In the data rows, 500 means zero.
Some points:
tensor([509, 621, 592, 525, 587, 638, 500, 653, 569, 522, 543, 516, 482, 685, 532, 820, 674, 780, 505, 724, 577, 479, 523, 591])
tensor([505, 582, 744, 523, 533, 588, 510, 632, 762, 612, 601, 569, 537, 616, 591, 539, 646, 670, 451, 503, 532, 506, 562, 525])
tensor([491, 529, 595, 558, 468, 782, 458, 596, 499, 494, 517, 587, 597, 647, 490, 592, 515, 675, 512, 458, 553, 575, 491, 822])
tensor([566, 573, 626, 578, 482, 594, 529, 530, 743, 572, 583, 548, 569, 639, 500, 554, 538, 938, 579, 486, 512, 574, 579, 472])
tensor([511, 494, 661, 529, 565, 695, 506, 505, 543, 606, 569, 515, 513, 650, 698, 696, 575, 573, 563, 546, 501, 636, 510, 629])
tensor([544, 538, 524, 587, 463, 780, 592, 605, 783, 590, 530, 571, 593, 603, 553, 494, 510, 721, 565, 429, 521, 663, 576, 508])
tensor([621, 621, 624, 530, 480, 589, 485, 537, 598, 489, 581, 480, 584, 582, 513, 547, 519, 601, 511, 777, 631, 757, 568, 607])
tensor([552, 569, 496, 549, 632, 870, 518, 494, 648, 630, 542, 520, 537, 604, 583, 570, 564, 656, 681, 640, 599, 773, 568, 653])
tensor([582, 451, 797, 584, 446, 567, 496, 519, 803, 678, 616, 551, 544, 615, 584, 578, 514, 456, 576, 548, 520, 747, 649, 520])
tensor([596, 511, 723, 586, 644, 545, 537, 557, 547, 528, 515, 596, 561, 511, 645, 540, 484, 723, 567, 799, 518, 610, 584, 533])
tensor([547, 522, 712, 711, 711, 769, 597, 537, 645, 587, 500, 508, 611, 491, 584, 508, 683, 683, 549, 700, 558, 625, 532, 655])
tensor([548, 575, 523, 552, 565, 737, 624, 526, 724, 613, 489, 593, 642, 557, 519, 523, 540, 502, 649, 760, 458, 529, 658, 447])
tensor([508, 603, 502, 536, 562, 583, 541, 549, 934, 451, 541, 604, 576, 446, 640, 555, 513, 548, 546, 722, 647, 518, 566, 690])
tensor([563, 498, 678, 510, 503, 580, 466, 545, 664, 595, 601, 549, 527, 658, 759, 551, 571, 434, 591, 759, 549, 584, 534, 539])
tensor([557, 491, 615, 678, 627, 655, 565, 552, 574, 450, 510, 533, 646, 472, 500, 660, 474, 561, 593, 660, 505, 584, 689, 501])
tensor([548, 512, 609, 489, 660, 872, 653, 533, 512, 520, 528, 577, 648, 537, 678, 692, 638, 568, 485, 519, 537, 474, 571, 527])
tensor([492, 608, 728, 511, 562, 605, 617, 552, 732, 575, 547, 550, 520, 506, 561, 590, 596, 412, 531, 639, 593, 697, 514, 653])
tensor([568, 534, 916, 587, 616, 632, 600, 606, 556, 489, 554, 549, 573, 577, 649, 535, 514, 559, 540, 557, 607, 504, 582, 523])
tensor([580, 520, 799, 606, 630, 621, 867, 625, 638, 522, 566, 520, 607, 560, 577, 949, 654, 494, 556, 516, 626, 574, 525, 538])
tensor([529, 619, 738, 493, 534, 525, 755, 559, 655, 517, 502, 621, 584, 577, 613, 681, 594, 518, 605, 607, 574, 464, 545, 571])
tensor([512, 435, 496, 449, 515, 454, 546, 689, 471, 762, 523, 526, 599, 491, 573, 742, 582, 583, 523, 675, 604, 767, 540, 541])
tensor([633, 458, 452, 532, 546, 526, 625, 633, 588, 605, 511, 700, 576, 464, 503, 712, 519, 548, 527, 583, 509, 573, 650, 525])
tensor([789, 585, 534, 492, 532, 477, 686, 601, 588, 674, 507, 541, 574, 589, 491, 557, 599, 661, 448, 575, 568, 568, 470, 666])
tensor([682, 512, 635, 603, 629, 606, 705, 616, 462, 633, 462, 492, 567, 637, 554, 527, 464, 600, 605, 509, 545, 614, 611, 583])
tensor([647, 541, 538, 494, 569, 587, 607, 431, 468, 593, 507, 525, 528, 595, 468, 596, 554, 526, 850, 625, 653, 492, 472, 464])
tensor([520, 458, 563, 495, 523, 540, 528, 511, 459, 579, 575, 518, 522, 562, 553, 553, 514, 525, 711, 542, 588, 522, 543, 596])
tensor([509, 462, 503, 515, 616, 487, 605, 430, 553, 644, 623, 514, 566, 513, 766, 577, 578, 709, 685, 443, 537, 609, 698, 607])
tensor([658, 462, 513, 524, 531, 514, 614, 542, 512, 534, 610, 556, 524, 548, 562, 691, 506, 584, 467, 589, 558, 530, 936, 877])
tensor([731, 486, 548, 673, 611, 468, 702, 468, 606, 601, 498, 529, 495, 583, 472, 487, 577, 576, 570, 480, 433, 598, 504, 539])
tensor([563, 510, 555, 561, 572, 492, 682, 660, 654, 550, 555, 587, 534, 568, 671, 543, 698, 829, 915, 483, 561, 534, 494, 573])
tensor([656, 506, 593, 518, 504, 490, 533, 655, 568, 547, 650, 537, 585, 503, 436, 494, 568, 544, 589, 544, 483, 551, 455, 601])
tensor([783, 589, 510, 545, 521, 605, 580, 635, 631, 542, 572, 618, 579, 539, 551, 535, 641, 628, 559, 557, 589, 509, 422, 771])
tensor([676, 556, 471, 465, 551, 670, 616, 595, 586, 664, 487, 654, 539, 494, 568, 543, 591, 600, 687, 685, 608, 477, 596, 586])
tensor([611, 554, 575, 539, 574, 479, 532, 576, 573, 494, 622, 516, 514, 539, 525, 517, 518, 647, 647, 542, 527, 498, 503, 706])
tensor([598, 566, 496, 502, 550, 595, 634, 825, 649, 538, 605, 562, 545, 511, 591, 504, 720, 519, 690, 571, 609, 575, 767, 545])
tensor([428, 548, 605, 703, 553, 509, 511, 999, 554, 497, 553, 504, 532, 570, 525, 506, 592, 558, 733, 521, 514, 612, 553, 632])
tensor([615, 567, 544, 606, 828, 525, 502, 639, 661, 627, 502, 533, 631, 543, 574, 611, 847, 506, 732, 523, 528, 557, 569, 903])
tensor([720, 542, 587, 602, 512, 527, 506, 609, 533, 504, 467, 619, 509, 568, 486, 552, 643, 553, 649, 529, 556, 529, 653, 713])
tensor([700, 592, 633, 514, 467, 572, 516, 502, 525, 537, 653, 531, 560, 522, 506, 560, 985, 451, 635, 544, 536, 549, 625, 504])
tensor([701, 560, 577, 603, 519, 620, 532, 637, 541, 601, 542, 583, 653, 697, 529, 536, 810, 611, 654, 559, 581, 580, 999, 628])
tensor([501, 823, 725, 560, 546, 541, 608, 556, 492, 530, 500, 753, 440, 586, 501, 482, 518, 474, 639, 573, 554, 762, 635, 613])
tensor([573, 664, 640, 575, 670, 612, 584, 596, 519, 670, 525, 911, 578, 475, 549, 530, 597, 613, 537, 549, 676, 825, 544, 554])
tensor([573, 627, 552, 546, 843, 505, 486, 570, 577, 514, 589, 893, 480, 691, 559, 654, 502, 645, 603, 618, 487, 458, 515, 553])
tensor([497, 567, 587, 600, 630, 605, 544, 542, 493, 461, 640, 753, 539, 547, 580, 565, 624, 582, 576, 463, 599, 737, 601, 519])
tensor([606, 687, 598, 481, 625, 677, 556, 526, 607, 551, 912, 690, 483, 582, 467, 548, 585, 610, 543, 486, 715, 503, 568, 548])
tensor([524, 497, 566, 581, 662, 558, 517, 561, 561, 543, 748, 911, 602, 630, 585, 548, 611, 545, 521, 529, 483, 644, 665, 583])
tensor([635, 600, 512, 569, 761, 609, 553, 506, 567, 465, 572, 452, 470, 675, 554, 539, 550, 483, 499, 424, 836, 876, 589, 561])
tensor([545, 537, 470, 537, 680, 488, 471, 588, 652, 603, 730, 581, 609, 639, 570, 568, 628, 581, 551, 645, 481, 703, 506, 481])
tensor([539, 512, 570, 615, 561, 454, 479, 528, 524, 426, 600, 674, 701, 502, 524, 618, 607, 598, 637, 691, 805, 614, 515, 551])
tensor([585, 730, 625, 471, 688, 476, 567, 573, 639, 607, 584, 533, 847, 914, 575, 521, 473, 527, 537, 552, 519, 542, 643, 728])
tensor([494, 582, 481, 548, 611, 601, 539, 517, 531, 458, 524, 631, 875, 781, 621, 584, 615, 532, 571, 560, 584, 526, 524, 541])
tensor([535, 720, 490, 550, 592, 497, 759, 585, 542, 577, 575, 532, 602, 725, 541, 674, 680, 746, 680, 766, 598, 797, 581, 502])
tensor([566, 625, 526, 611, 598, 544, 662, 597, 497, 436, 543, 525, 692, 622, 535, 430, 637, 523, 430, 712, 512, 586, 454, 497])
tensor([512, 627, 621, 507, 590, 523, 736, 498, 546, 475, 753, 524, 634, 591, 561, 457, 480, 628, 614, 599, 634, 561, 722, 561])
tensor([509, 449, 533, 593, 550, 524, 554, 535, 544, 545, 626, 655, 650, 698, 592, 545, 650, 573, 506, 541, 717, 510, 548, 530])
tensor([564, 539, 591, 640, 588, 586, 579, 573, 499, 595, 769, 558, 999, 498, 515, 518, 470, 554, 694, 623, 519, 590, 547, 592])
tensor([529, 538, 491, 629, 567, 604, 999, 582, 555, 561, 726, 666, 610, 554, 564, 448, 561, 503, 497, 600, 525, 563, 508, 688])
tensor([592, 531, 546, 680, 532, 602, 602, 614, 576, 759, 460, 720, 724, 866, 566, 536, 583, 485, 585, 607, 656, 533, 536, 492])
tensor([540, 541, 590, 665, 421, 446, 677, 590, 638, 637, 494, 645, 674, 619, 521, 647, 523, 622, 533, 556, 893, 529, 592, 593])
tensor([543, 455, 548, 851, 640, 671, 639, 582, 534, 842, 908, 571, 417, 717, 521, 546, 584, 599, 586, 786, 851, 488, 553, 628])
tensor([499, 513, 467, 620, 564, 527, 481, 524, 583, 576, 462, 590, 540, 523, 519, 564, 464, 460, 541, 461, 643, 514, 538, 495])
tensor([496, 581, 555, 487, 954, 503, 526, 549, 621, 700, 520, 461, 605, 514, 561, 586, 516, 524, 546, 483, 677, 500, 656, 510])
tensor([542, 641, 555, 721, 575, 510, 514, 520, 548, 610, 446, 506, 541, 492, 514, 452, 615, 589, 490, 528, 741, 515, 596, 565])
tensor([480, 584, 544, 743, 673, 566, 555, 662, 554, 584, 499, 514, 544, 498, 520, 477, 567, 553, 519, 633, 590, 450, 649, 504])
tensor([486, 665, 553, 510, 598, 601, 559, 680, 532, 904, 647, 522, 558, 481, 492, 537, 575, 547, 429, 493, 497, 485, 582, 512])
tensor([419, 733, 590, 526, 513, 517, 597, 509, 424, 612, 447, 529, 454, 582, 643, 490, 580, 657, 520, 616, 548, 490, 633, 538])
tensor([489, 772, 523, 533, 450, 580, 558, 501, 496, 643, 550, 559, 694, 502, 671, 686, 608, 538, 594, 562, 573, 544, 499, 572])
tensor([489, 748, 445, 705, 526, 565, 569, 486, 564, 557, 669, 489, 480, 533, 525, 644, 532, 493, 599, 515, 460, 543, 562, 535])
tensor([602, 634, 514, 907, 510, 539, 613, 515, 583, 626, 641, 569, 524, 648, 797, 738, 585, 534, 570, 506, 417, 589, 518, 526])
tensor([599, 835, 600, 758, 499, 614, 523, 534, 534, 677, 643, 584, 620, 481, 526, 716, 521, 554, 634, 555, 501, 588, 673, 689])
tensor([504, 692, 565, 623, 447, 518, 528, 566, 587, 660, 655, 600, 561, 567, 874, 600, 499, 537, 640, 553, 658, 528, 568, 656])
tensor([712, 755, 568, 869, 675, 516, 506, 593, 621, 583, 550, 545, 608, 483, 731, 688, 588, 609, 498, 575, 626, 598, 647, 533])
tensor([724, 631, 616, 570, 553, 521, 506, 488, 449, 559, 625, 588, 674, 458, 785, 524, 688, 696, 491, 553, 570, 568, 538, 562])
tensor([783, 592, 540, 523, 545, 622, 575, 674, 531, 648, 540, 568, 531, 591, 910, 447, 462, 502, 676, 611, 619, 550, 545, 631])
tensor([572, 567, 450, 541, 523, 599, 569, 731, 477, 458, 589, 518, 526, 578, 708, 581, 597, 510, 426, 523, 567, 573, 605, 498])
tensor([782, 795, 589, 520, 635, 639, 546, 824, 567, 589, 645, 545, 586, 528, 634, 666, 462, 623, 698, 502, 664, 578, 527, 440])
tensor([758, 592, 500, 588, 553, 565, 513, 592, 585, 461, 616, 537, 498, 601, 646, 634, 487, 456, 526, 552, 544, 515, 564, 478])
There is one direction along which these points spread out most. Take the direction at right angles to it along which they spread out most. Go by this last direction. Where along it does each point below lie, from 0 to 99? The average is 50, and the first point in the table lies past the average. One standard deviation of the points above along it is 16.
tensor([492, 608, 728, 511, 562, 605, 617, 552, 732, 575, 547, 550, 520, 506, 561, 590, 596, 412, 531, 639, 593, 697, 514, 653]) 81
tensor([573, 627, 552, 546, 843, 505, 486, 570, 577, 514, 589, 893, 480, 691, 559, 654, 502, 645, 603, 618, 487, 458, 515, 553]) 41
tensor([598, 566, 496, 502, 550, 595, 634, 825, 649, 538, 605, 562, 545, 511, 591, 504, 720, 519, 690, 571, 609, 575, 767, 545]) 40
tensor([540, 541, 590, 665, 421, 446, 677, 590, 638, 637, 494, 645, 674, 619, 521, 647, 523, 622, 533, 556, 893, 529, 592, 593]) 39
tensor([712, 755, 568, 869, 675, 516, 506, 593, 621, 583, 550, 545, 608, 483, 731, 688, 588, 609, 498, 575, 626, 598, 647, 533]) 28
tensor([509, 621, 592, 525, 587, 638, 500, 653, 569, 522, 543, 516, 482, 685, 532, 820, 674, 780, 505, 724, 577, 479, 523, 591]) 71
tensor([682, 512, 635, 603, 629, 606, 705, 616, 462, 633, 462, 492, 567, 637, 554, 527, 464, 600, 605, 509, 545, 614, 611, 583]) 50
tensor([496, 581, 555, 487, 954, 503, 526, 549, 621, 700, 520, 461, 605, 514, 561, 586, 516, 524, 546, 483, 677, 500, 656, 510]) 41
tensor([489, 748, 445, 705, 526, 565, 569, 486, 564, 557, 669, 489, 480, 533, 525, 644, 532, 493, 599, 515, 460, 543, 562, 535]) 34
tensor([509, 449, 533, 593, 550, 524, 554, 535, 544, 545, 626, 655, 650, 698, 592, 545, 650, 573, 506, 541, 717, 510, 548, 530]) 38
tensor([596, 511, 723, 586, 644, 545, 537, 557, 547, 528, 515, 596, 561, 511, 645, 540, 484, 723, 567, 799, 518, 610, 584, 533]) 74
tensor([511, 494, 661, 529, 565, 695, 506, 505, 543, 606, 569, 515, 513, 650, 698, 696, 575, 573, 563, 546, 501, 636, 510, 629]) 74
tensor([542, 641, 555, 721, 575, 510, 514, 520, 548, 610, 446, 506, 541, 492, 514, 452, 615, 589, 490, 528, 741, 515, 596, 565]) 36
tensor([599, 835, 600, 758, 499, 614, 523, 534, 534, 677, 643, 584, 620, 481, 526, 716, 521, 554, 634, 555, 501, 588, 673, 689]) 31
tensor([548, 575, 523, 552, 565, 737, 624, 526, 724, 613, 489, 593, 642, 557, 519, 523, 540, 502, 649, 760, 458, 529, 658, 447]) 74
